data =
[[  -7   -7   27   -3   -8    0   15    9   -7  -35  -23    9]
 [ -42  -11  -21    3  -26  -63   45   10  -68  -42  -31   -4]
 [ -13  -27   -4  -16    7  -41   15   -8  -34   15  -28  -22]
 [   1    2   -2  -12    2   13  -12  -14   21  -13  -29   -1]
 [   7  -13   17  -51   16   31  -31  -48   52  -29 -102  -13]
 [   6   10   16    7   -5   25   -2    7   19  -19    7   17]
 [  -8   12  -18   16  -12   -8    8   12  -13   -6   22    7]
 [  -6   13   -8    9  -12    3    4    6    0  -18    5   10]
 [ -18    7  -46    0  -10  -24    1  -11  -14  -10  -17   -7]
 [ -18   -1   -8  -20  -11   -5    5  -19    3  -51  -69   -2]
 [  -9    7    9   18  -16   -6   23   23  -20  -23   20   16]
 [   7    2   60   26  -13   22   26   44   -9  -25   44   29]
 [  20   -3   14  -12   16   27  -25  -15   33   23   -3   -6]
 [  -7   15  -11   20  -12    0    8   14   -9   -7   29   13]
 [  -4   29  -51   24  -13    1   -9    3    3    9   40   10]]
The first entry on the main diagonal -> -7
Give the smallest entry.
Answer: -102
Give the entry directly below the smallest entry.
Answer: 7
The last entry, reading row by row: 10
The 3rd largest entry: 45
Give the entry in the top-right corner.
Answer: 9
The first entry in the row that holds the smallest entry -> 7
Give the entry directly below the largest entry.
Answer: 14
The entry just right of -26 -> -63
The top entry of the column that holds the largest entry -> 27
The second entry on the diagonal from the top-right corner -> -31
Give the entry just right of -48.
Answer: 52
The bottom entry of the column that holds the largest entry -> -51
The entry directly above the largest entry is 9
The fifth-last entry, reading row by row is 3
The top entry of the column that holds the smallest entry is -23
The second smallest entry: -69
The entry just right of the largest entry is 26
The last entry of the largest entry's row is 29
The entry just right of the smallest entry is -13
Give the entry directly above the smallest entry.
Answer: -29
The third smallest entry -> -68
Give the fifth entry, reading row by row.
Answer: -8
Give the 4th entry from the end, reading row by row.
Answer: 3
Give the smallest entry in the last column.
Answer: -22
Give the largest entry in the first column.
Answer: 20
The third entry on the main diagonal -> -4
Give the entry just left of the smallest entry.
Answer: -29

Read these off the table that follows.
1) Read off the entry just left of the largest entry.
2) Read off the largest entry in the first column.
3) Read off the entry in the top-left corner.
4) Read off the entry just right of -8.13.
5) Read off the entry directly below the largest entry.
6) Read off the entry directly above 0.18.
7) Read off the largest entry in the last row.
8) Read off the 5th-last entry, reading row by row.
[[ -1.40   0.91   4.16  -0.88  -0.14 -11.55  -9.95   1.16  -3.51]
 [ -0.63   2.91   1.93   1.89   0.09   5.02   7.80  10.06   0.18]
 [  6.79   4.95   3.54   2.99  11.17   3.98  10.93   6.66   3.85]
 [ 16.50   5.71  10.01  -6.64  -4.56   2.86   1.26   7.04  13.71]
 [ -9.14   9.20  14.27   8.43  18.98 -10.16   5.56   5.95   5.06]
 [  5.67  -4.34   1.07 -20.10   7.71  -1.54  -8.65  -0.40   7.50]
 [  6.16   9.63   0.89  -3.29   7.36  -4.00  18.18   4.10  -1.46]
 [ -8.13  10.67  12.82  -7.31   7.17  -4.46  -5.66  -3.66   0.45]]
1) 8.43
2) 16.50
3) -1.40
4) 10.67
5) 7.71
6) -3.51
7) 12.82
8) 7.17

[[ 62  49  15 -67  82]
 [ 31  -7  11 -39   3]
 [ 12  67  -4  -4  85]
 [ 36  68   3 -32  95]
 [ 21   4   6 -24  13]
 [ 30   9   9 -35  22]
 [ 13   6   3 -14  12]]
Read off the entry just right of the centre entry.
-32
The entry just left of 67 is 12
The smallest entry in the first row is -67
The last entry, reading row by row: 12
Read off the fourth entry from the end, reading row by row.
6
Read off the entry in the top-left corner.
62
Read off the first entry of the largest entry's row.
36
The last entry of the largest entry's row is 95
Read off the entry directly below 36.
21
The second entry, reading row by row is 49
The top-right entry: 82
Read off the entry in the bottom-left corner.
13
The smallest entry in the last column -> 3
The entry directly above the largest entry: 85
The third entry on the diagonal from the top-right corner is -4
The smallest entry in the last row: -14

arr =
[[ 98 -25 -16 -10]
 [-14  40  32  31]
 [-67  97 -32  -2]
 [ -1  -6 -63 -37]
 [ 26 -43 -40  88]
 [ 66  85  47  -7]]
Indices start at 0.
The entry directly above -63 -> -32
Find the top entry of the column that holds the smallest entry.
Answer: 98
Find the entry at row 1, column 0.
Answer: -14
Find the entry at row 1, column 1.
Answer: 40
Find the minimum.
Answer: -67
Find the entry in row 2 and column 1.
Answer: 97
The bottom-right entry: -7
The entry in row 0 and column 1: -25
Find the entry in row 0 and column 2.
Answer: -16
Find the entry directly below -43.
Answer: 85
Find the entry just left of -43.
Answer: 26
Find the entry directly below -2.
Answer: -37
The entry in the top-right corner is -10
